One turn or mirror swaps these rows in pairs. Which row does each one swap with?
The rows were stretched afterwards, more along some directions than others.
Tonas: [-29 -28  -2  32  12  -7 -15   2  16  -7   2   6  -2   8 -35   5  16  12
  -2  18  15  -1]
les: [-25 -13  35  30  13  -5 -10 -21  18  -8  -1   1  17  -5 -19   2  36  -6
   6   0  40  -8]
tefib: [-19 -38   5  34  19 -12 -10  26   1 -29   2  -7  21  23 -22 -16   7  18
  16  24  40 -14]
rez: [-14  -1  20  28 -14 -13 -30 -18   8   6  31 -21  32 -16  -4 -16  23  -6
  -5  10  28 -10]
feba: [ -6 -29   8  22   0  16 -31   4  15  -6   0 -14  35  11  -4   8  30  -8
  26  16  17  -3]
guseb: [ -7 -41   1  26  26 -20  -5  35  -4 -25 -10   4   8  26 -17 -13  12  16
  13  22  33  -6]
tafe: [-17 -46   8  19  28  -5  -9  25  19 -27  11  17   2  14 -36 -15  30  -1
  17   4  23 -17]
busit: [-11 -12  27  38  -8  -8 -22 -14   5   4  21 -14  22 -17   2 -13  27 -11
  -4  13  30  -9]
Bapu: [-12 -32 -13  25  11   9 -18  19  23 -24   4   1  24  42 -10 -21  21   6
  26  15  20  -1]
kezas: [-19 -27  22  27  -1   5 -34  -7  14 -27  19 -11  15  -9 -24   3  24  -5
   7  24  39 -26]
fogud: [ -2 -31  -9  18   8  16 -23  18  16 -26  16  -1  21  35  -6 -24  22  10
  25  21  20  -7]
muga: [-18 -24  18  34  -1   0  -1  15  36  22  12  13  23  -5 -31  11  21  -4
   5  25  21  -4]
Mep: [-19 -38   0  29  24 -19 -15  26   3 -23   2  -3  21  29 -16 -19  12  13
   7  24  36  -8]
Sorul: [ -5  -6 -17   1 -38   6 -24  11  31  23  14 -34  44  -4 -11   2   4   9
  34  25  13   4]
Gota: [ 12 -36  -1  14   1  24 -23   9  18  -4  -9  -5  34   8  -2  -2  23 -13
  20   8  18  -4]
bif: [ -4 -37 -18  22   4  12 -21  17  19 -23  10  -3  25  41 -11 -21  20   4
  21  20  17  -1]
lume: [-10  -3  23  33 -13  -9 -22 -21   1   3  23 -18  26 -21  -2 -11  25 -11
 -11   7  32 -17]
vituv: [ -9 -27  25  37  -2   6  13   8  10 -19   5  11  13  13 -41   8   7  24
   4  25  42 -16]
vadum: [  4 -11 -21   5 -40  10 -21  17  28  17  15 -37  44   1 -10  -1  -5  16
  34  31  19   4]
Faf: [ -3 -46  21  14  41  14 -23  21  12 -19   8  12  -2  10 -19  -5  25   2
   3  28  36  -6]
gimur: [-13 -46   3  28  26 -19  -2  32  -3 -28  -7   6  16  30 -15 -11   9  17
  10  27  35  -8]
pofa: [  9 -20  -2  19  -6  16 -30   1  22   5   0 -14  31  -6 -15   6  33 -16
  15   4  23  -6]
gidu: [-14 -10  26  34 -14 -11 -23 -18   6  -2  27 -20  29 -15  -1 -12  26  -5
  -2  14  30 -14]
Paf: [  4 -24   8  22   0  18 -22  10  23  -6 -11  -7  31  17 -12  10  29  -4
  24   7  14   0]
danu: [  5 -20   4  26 -26   8  -3  25  21   9  26 -30  20  14 -45  14  15  46
  33  39  36  -5]
tubot: [ 10 -24 -12  37 -28  20  13  11  20   6  -6 -28  32  21 -35  19   3  24
  25  20  25  -2]
Viza: [  0 -21 -12  33 -28  11  11  18  19  10  -4 -23  39  22 -36  26  -2  28
  36  23  21   8]
zatu: [-21  -8  24  21   8  -7 -14 -15  17   0  -4  -9  16  -6 -20   0  40  -4
   8   0  34  -8]
Komo: [ 10 -52  19   1  19  13 -25  33   7  -4   3   1  13  13 -11   0  25  10
  19  34  32   1]
rakar: [-14 -35   1  32  24 -16 -10  22  -2 -25  -5   1  16  22 -16 -12  14   9
   2  20  37 -16]
divob: [  3 -12  11  11  -9   1  -1  17  12   0  19 -24   4   0 -40  10   8  31
  27  19  32  -3]
meb: [ -6 -21  24  37  -9   4  10   4  10 -12   7   6  17   9 -42  19   8  20
   8  30  43 -12]
mobe: [ -3   0 -22  10 -44   5 -29   3  31  23  16 -32  40  -6  -9  -1   0   4
  25  18   8  10]
Pud: [ -9 -19  26  38 -13   8   3 -10  16 -15  23   1  19  -1 -48  16  11  18
  11  28  47 -23]
daku: [-16 -34  23  24   9   7 -30  -2  16 -30  16   3  16  -3 -31   7  21  -2
  12  31  45 -28]
tasa: [  2 -29  11  19   4  16 -22   9  17  -1 -21  -9  30  10  -1   7  27 -10
  21  10  17   5]
zazi: [ 15 -14   6  11 -17   9  -5  14  21   9  23 -25  17  -4 -39  15   3  30
  25  30  37   0]
tarad: [  9  -6  13   7 -21   5   0  18  15   5  16 -27  15  -7 -34  10  15  39
  30  22  33  -3]
Riti: [-14   2  30  34 -12  -7 -30 -16   7   4  27 -15  30 -18  -5 -11  26  -5
  -1  16  30 -13]
lipon: [-28 -20  -4  42   7  -4 -13  -2  20   3  -1   2   2   9 -35  10  15  11
  -5  19  18  -5]
Tezol: [-10 -36  19  15   2   5 -23  12  15 -24  14  -3  17  -4 -30  11  27   4
  25  34  39 -24]
tura: [  4 -30 -10  38 -22  20   6  15  26  10  -8 -12  30  21 -34  21  -3  16
  22  13  12   8]
gozu: [ 10 -29 -19  40 -12  18   5  17  23  11  -5  -3  24  16 -40  18   6  11
  12  17  21   2]
sada: [  4 -40  15  10  25  17 -32  16  16 -17  18  -6   8   7 -14  -5  24   3
  15  28  36  -8]
gub: [-15 -37  25  23   3   7 -27   3  19 -21  15   3  16  -2 -33  10  27  -3
   5  27  41 -29]
vebe: [ -6 -38  22  38  -7  12  14   8  15 -11  16  10  15   7 -45  18  11  16
  14  36  41 -15]
kamis: [  4   0  11  14 -24   4 -10   4  25  12  30 -35  16 -19 -44  14  12  28
  23  25  38  -6]
Ver: [-14 -35 -11  24  14  13 -13  19  22 -24  12   4  19  41 -17 -20  23  12
  26  19  18  -8]
piruv: [-19 -23  19  33  -6  -1  -2  13  35  25  11   2  30  -1 -25  15  16   0
  10  26  19  -3]
pasi: [  1 -19 -13  44 -22  15   7  10  21   3  -6 -16  21  24 -37  18   4  26
  23  14  11   5]
somi: [ -6 -28  24  36 -11   6   9   3  16 -11  17   9  15   8 -53  18  14  19
   4  26  42 -22]
Kadu: [ -7 -48  18  23  28  19 -22  27  14 -14   5   4   4  14  -9  -4  25  11
   8  35  31  -6]
Lubi: [-21 -21  26  28  -2   5 -34  -5  18 -26  19  -8  15  -9 -21  -1  28   1
   5  23  36 -29]
nur: [ -4 -42  -1  26  24 -13  -9  32  -4 -28  -7   3  14  26 -17 -15   8  17
   5  24  35 -10]
Zut: [-29 -18   2  39   8  -9 -17  -4  21  -6   1   4   3   5 -36  13  13  13
   2  16  20  -5]
naneb: [-18 -49  10  15  33  -7  -7  26  14 -30   8  16   6  24 -31 -15  28   2
  20   2  20 -15]
taka: [ -6 -34  31  15  27  11 -27  17  14  -3   8  -2   5   3  -7   3  28  -4
   8  30  33  -4]
dud: [ -7  -6  24  37 -17  -4 -25 -18   7   1  28 -23  30 -18  -2 -15  25  -5
  -6  15  35 -16]
zulos: [  4  -6 -27   7 -48   6 -23  10  31  21  14 -38  47   3 -13   3  -1  10
  29  28  12   9]
Puvu: [-28  -9  28  28   3  -8  -7 -11  25   0   1 -12  23  -3 -26   6  39   5
  13  14  39  -6]
Zes: [ 11 -28  -2  14  -1  19 -27  10  11  -4 -12  -8  23  11  -5   8  24  -7
  14  15  10  -3]
guk: [  9 -21 -23  37 -27  20   3  17  27   5   2 -17  34  23 -36  14   2  24
  27  19  15  -3]

Komo pairs with danu
nur pairs with dud
fogud pairs with vadum
zulos pairs with bif
Ver pairs with Sorul
tura pairs with Paf

One turn or mirror swaps these rows in pairs. Which row does each one swap with?
The rows were stretched afterwards, more along some directions than others.
gire: [ -5 -17 -16   8  19   8 -11   4   1  -3  -2   4 -24  14 -18 -29   4 -16
 -10]
Gipu: [  7 -16  18  -7  14   0 -13  22 -16  11  11   1 -20  25   3 -27   7 -30
  -2]
soz: [-24 -19 -15  29  -2  10  14  22   2  24   3  -9  13 -26   6  -8   8  29
 -26]
nila: [ -3 -10  -6  -3  17   2 -14 -24  -9  -1  17  42 -19  10   0  -6  -4 -21
  16]
bovad: [-31 -14   8  20  16   2   4  10  -2  10   9  10  -6   2 -13 -15  -6 -19
 -26]
Kibud: [-29 -19 -25  36 -13  10   8  28   1  -5  19 -19   8 -25  13  -5  24  36
 -27]
Sele: [  2  -4   4   4  27  15   8  15   5  -3  19  16   2 -23 -12  -5  23  13
  13]
Sozav: [  2  10 -38   5 -11  13   0   2 -15  -2  24  16  -2 -23   3   5  21  16
 -12]
gaf: [-21 -21 -37  28 -12   6  14  12 -20  -1  17   5 -13  -9  24 -16 -10   9
 -12]
dok: [-18   5   9   8  36  -4 -12   2   7  -8  14  23 -10  -2 -12   8  27   0
  10]
ler: [  9   6  -6  23  14  -4  10  -3  -5 -11  36  15  -7  -1  12 -10 -10 -10
   9]
dibir: [  3 -16 -28  29  -2  19  -2  -4 -14  -1  31  23 -11 -21   7 -15  -2  18
   0]
dumov: [ -1  -4 -21  27 -17  -9   6  12  23 -19  22   7 -32 -21 -10  15  18  -5
 -11]
Pobo: [ -9 -23 -13  16 -11  10  17  18 -12  23  35   2  -9 -11   0 -13 -21   6
 -25]
Pesin: [-24  -8 -20  33   7  24   5  -3   3 -10  32  16 -20 -18  12  -8   6  -4
 -10]
Nired: [-13  -5   0  -8  30  11  -2   0  14   9   2  -5 -16   1  -9  -2   9  17
 -27]
pida: [ -7   0 -16   2 -16  -1   5  11  -8 -13   5   1  17  13   1 -12  25  27
  -5]
setaf: [-14 -14  -2   5   2   2   8  20 -20  -3  -3 -21   4 -12  11 -20   1   0
 -12]
sugis: [-14 -23  -4   3  19  12 -14  18   5  -2  19  35 -14  -1 -11   0  22 -15
 -23]
Bisir: [-16  -5  -8 -11  13  -5 -15   0  -7   3  11  21  -3  -3  -9  14  18  11
  12]
bogoz: [  0  -6 -11  -4  23  14   7 -16  -4  17  15  21  -4  -8  -1 -20 -27 -13
  11]
Pok: [-11 -10 -11   6  -8  -7   2  -4   0 -14   6   5 -15 -10 -17 -15  -6  12
  -8]
kep: [ -5 -16 -32   0  20   2  -5  -6   4  10   8  21 -10   0  -8   0 -12  11
 -38]
posi: [-17 -26 -21 -14  14  30  -6 -10  -1  18   6  29 -16 -10 -13  -9  18  14
 -34]
Gadif: [-14   5   2 -14  -6  -9  -7  10  -5   1  -3  16  10  19 -11  -9   7  -2
 -18]
Radi: [-27 -37 -15  25  -6   5   2   3 -16  25   3   1  -1  12   8  -8  12  25
 -36]
Vulad: [-20  -9   1   3  -4   4   9   9 -13  -5   0  -8 -19  21  25 -18  10   0
  -1]
Napi: [ -8 -20   6 -10  31 -13  -5  -3   5  27   8   2  -4  27  -6 -19 -11 -22
 -12]
banaz: [ -3 -22  14 -25  17 -14  -4  27 -11  10  19  -2  -9  14   6  -3  23 -19
 -13]
bag: [-21 -23   7  23   0  -6   8  19   2  22  -6  -5   2   4  -2  -7  -2   1
 -27]
kana: [ -9  -8   4  27  -1 -11  -5  29   6   6  19   6 -22   9   7   7  -1   1
 -19]
faval: [-28 -14 -30   4  -1  29  -8  -1 -28  -3  15  21  -5 -27  10 -13   7   3
   2]
bimud: [-16 -16   7 -14 -17  12   9 -11   1   2   0   8 -22   1  15  -1  -5  -4
 -14]
nuzas: [-18 -14 -14  13   6   7  16 -21  -8   9 -11  28   9  -8   0  -9 -12  -2
  -5]
zikad: [-10 -20   0  30  28   7  -7   8   3   9  39  10 -30 -18  -6 -14  -7 -16
   4]
nezog: [-42 -17 -28  -2  18  10  -4 -19   0   7  14  14   1 -23  -2  -5 -10   0
 -10]
Sas: [  5 -22 -22  30  30  -4  -6   6  16   9  16  37 -18  -8 -18  -4   6  -7
  -7]
Kapat: [-23 -17  -5  -8  21  24 -14  -7  -4  10  28  25 -14   8  -6 -26  13  -9
  -5]
Kotu: [  7 -32  -7   7  14  -5 -12  17  20  22   6  11 -30   3 -17  -3   9  -6
  -8]
pifen: [ -6  -4  13  13   8   8 -18  11  -7 -11  33   6 -26   4   1 -16  11  -6
  -6]
dav: [-25 -30 -30 -17  -1  25   2  10  -5   7  13  14 -13 -21  -6  -8  30   4
 -14]
mib: [-31 -12 -26  12  17   8  -5 -13 -31  -5  -3   8  11  -4  17   0  10  12
  -1]
Sim: [  2 -14  16 -13  32 -12 -11  18   1   9  28   6 -22  -1 -14  -8  -1 -12
 -34]
dab: [-29 -15   6  -4  26  11 -14  -2  -2  12  21  15 -19   4   7  -9 -16 -34
 -20]
bakov: [  3   0 -21  19 -12  10  14  -1   7   2  -1  19 -10 -14   3   2   0  31
  14]
gim: [ -7 -19  -1  12  29  -7  -7   3  -2   0  44  11 -12 -20  10 -15 -16 -14
  -1]
vasun: [  2  -1 -18  26 -11  -9  17   8  -9   8  18   6   8   4  10  21  31  23
   2]
gimi: [-35 -21 -26 -10 -12  28  -3   5 -34   8 -15  12  12  18   3 -23  22   3
 -27]
fil: [-25  -6 -18   6 -12   4  10  -7  -7   5 -13  21  16  -7 -12  -5  -3  15
  -5]
zafu: [ 11   4   4   4   3  -6 -11  28   0   5  25  -9 -23   6   3   0  25 -14
 -29]

dumov pairs with vasun
Radi pairs with Pok
Sozav pairs with zafu
dav pairs with banaz
faval pairs with Gipu
Pobo pairs with bimud

